[[-22 -23  10  31 -32]
 [ -9 -22  11  -7  16]
 [ 41  20 -23 -26  14]
 [  0  13  -4   7 -17]]
->
[-32  -7 -23  13]

[[  8   4  28]
 [ 11 -33  25]
 [ 24   0  12]
 [ 33  -2   4]
 [ 36  -8   2]]
->
[ 28 -33  24]

[[-10  -6  14]
 [-30  10   3]
 [  5  -7  15]
 [  6 -33  33]]
->
[14 10  5]

[[  0  26 -22  12]
 [ 45 -19   1   4]
 [  6  27 -33  27]
 [-11  16 -13 -19]
 [-15  19 -38  21]]
->
[ 12   1  27 -11]

[[ 27  -5 -26   1  29]
 [ -8  28  11 -30 -26]
 [ -9 -17 -35 -23 -31]]
->
[ 29 -30 -35]

[[ 23  27 -25]
 [ 11 -19  13]
 [ -3   4  18]
 [-39 -10   5]]
->
[-25 -19  -3]

[[ 15 -37]
 [ 30   0]]
->
[-37  30]

[[-32 -41  23]
 [ 25   2 -12]
 [-25   8  16]]
->
[ 23   2 -25]

[[ -5  26 -15  20]
 [-23  19 -36  -6]
 [ 12 -11  10  -6]
 [-30  10   3 -25]
 [ -1  11 -11 -22]]
->
[ 20 -36 -11 -30]
---
[[  6 -25 -32   6 -12 -12  44 -22]
 [ 36  -7  19  20   2   3 -10  -9]]
->
[[ -9 -10   3   2  20  19  -7  36]
 [-22  44 -12 -12   6 -32 -25   6]]

[[ 30   0   2   4   8 -32  -3 -11   2  -4  -5 -27 -16 -14]
 [ -2   7  -7  -8 -12  22  11  23   5   1  24  20  23   6]
 [-21   2 -12 -11   3  21   4  -3  11  -7   2  15   1   6]
 [ -3   0   8  10   9  -4 -14 -20 -14  10 -22  -2 -26  -4]
 [ 20  -8   3   5   3 -16 -15 -19  -3   3 -16 -11 -27  -8]
 [ -4  21   3   3  -1 -16  27  28  11   2  34 -17  29 -11]]
->
[[-11  29 -17  34   2  11  28  27 -16  -1   3   3  21  -4]
 [ -8 -27 -11 -16   3  -3 -19 -15 -16   3   5   3  -8  20]
 [ -4 -26  -2 -22  10 -14 -20 -14  -4   9  10   8   0  -3]
 [  6   1  15   2  -7  11  -3   4  21   3 -11 -12   2 -21]
 [  6  23  20  24   1   5  23  11  22 -12  -8  -7   7  -2]
 [-14 -16 -27  -5  -4   2 -11  -3 -32   8   4   2   0  30]]

[[  2 -24  10]
 [-18 -22  -4]
 [ -2 -37   3]
 [  2  -4  -1]
 [  8 -23  10]
 [  9  -4  12]
 [-14  16  -9]
 [ 13  -8   8]
 [  4 -12   9]
 [ -9  16   0]
 [  4   1  -4]
 [ -5 -11 -21]]
->
[[-21 -11  -5]
 [ -4   1   4]
 [  0  16  -9]
 [  9 -12   4]
 [  8  -8  13]
 [ -9  16 -14]
 [ 12  -4   9]
 [ 10 -23   8]
 [ -1  -4   2]
 [  3 -37  -2]
 [ -4 -22 -18]
 [ 10 -24   2]]

[[ 13  37  21   6  15  26  14 -12 -23  -1 -13]
 [ -4  -5  -6   0   1  -1  -3   1   1   2   1]
 [ 11  15   9  -3   1  18  15   0 -19  -9  -3]
 [ -3  -4 -10  -9  -4   8  10   5 -10 -12   6]
 [ 10  20  13   4   3  10   5  -4 -12  -3  -6]
 [  4  24   8   2  14  18  13 -10 -13  -3  -9]
 [-12 -27 -15  -2 -11 -19 -11   4  21   4   9]]
->
[[  9   4  21   4 -11 -19 -11  -2 -15 -27 -12]
 [ -9  -3 -13 -10  13  18  14   2   8  24   4]
 [ -6  -3 -12  -4   5  10   3   4  13  20  10]
 [  6 -12 -10   5  10   8  -4  -9 -10  -4  -3]
 [ -3  -9 -19   0  15  18   1  -3   9  15  11]
 [  1   2   1   1  -3  -1   1   0  -6  -5  -4]
 [-13  -1 -23 -12  14  26  15   6  21  37  13]]

[[ 12   2   9  19 -16 -24 -28  19 -26]
 [-16 -20  -7  -6  27  14  22  22  25]
 [ 14  -6  -1 -40 -12  -4   4 -26  37]
 [ 31 -27 -20  30   0 -15   3 -36  12]
 [-28   4  31  -5 -18  32 -13  18   6]
 [  9  11  19   3 -12  -9  -8  -6  15]
 [-13  45 -18 -16  -4   9  -3 -18 -30]]
->
[[-30 -18  -3   9  -4 -16 -18  45 -13]
 [ 15  -6  -8  -9 -12   3  19  11   9]
 [  6  18 -13  32 -18  -5  31   4 -28]
 [ 12 -36   3 -15   0  30 -20 -27  31]
 [ 37 -26   4  -4 -12 -40  -1  -6  14]
 [ 25  22  22  14  27  -6  -7 -20 -16]
 [-26  19 -28 -24 -16  19   9   2  12]]

[[-25   1  26  35]
 [ -1  26  36  23]
 [ -8 -31 -34 -17]
 [ 19  36  28   4]
 [-29 -35 -18  11]
 [ 35  29   5 -22]
 [ 33  12 -16 -34]
 [ 13 -14 -34 -32]]
->
[[-32 -34 -14  13]
 [-34 -16  12  33]
 [-22   5  29  35]
 [ 11 -18 -35 -29]
 [  4  28  36  19]
 [-17 -34 -31  -8]
 [ 23  36  26  -1]
 [ 35  26   1 -25]]

[[11  5]
 [14 13]
 [42 28]
 [41  4]
 [-1 31]]
->
[[31 -1]
 [ 4 41]
 [28 42]
 [13 14]
 [ 5 11]]

[[  6 -39  18   4]
 [  3 -10  20  42]]
->
[[ 42  20 -10   3]
 [  4  18 -39   6]]
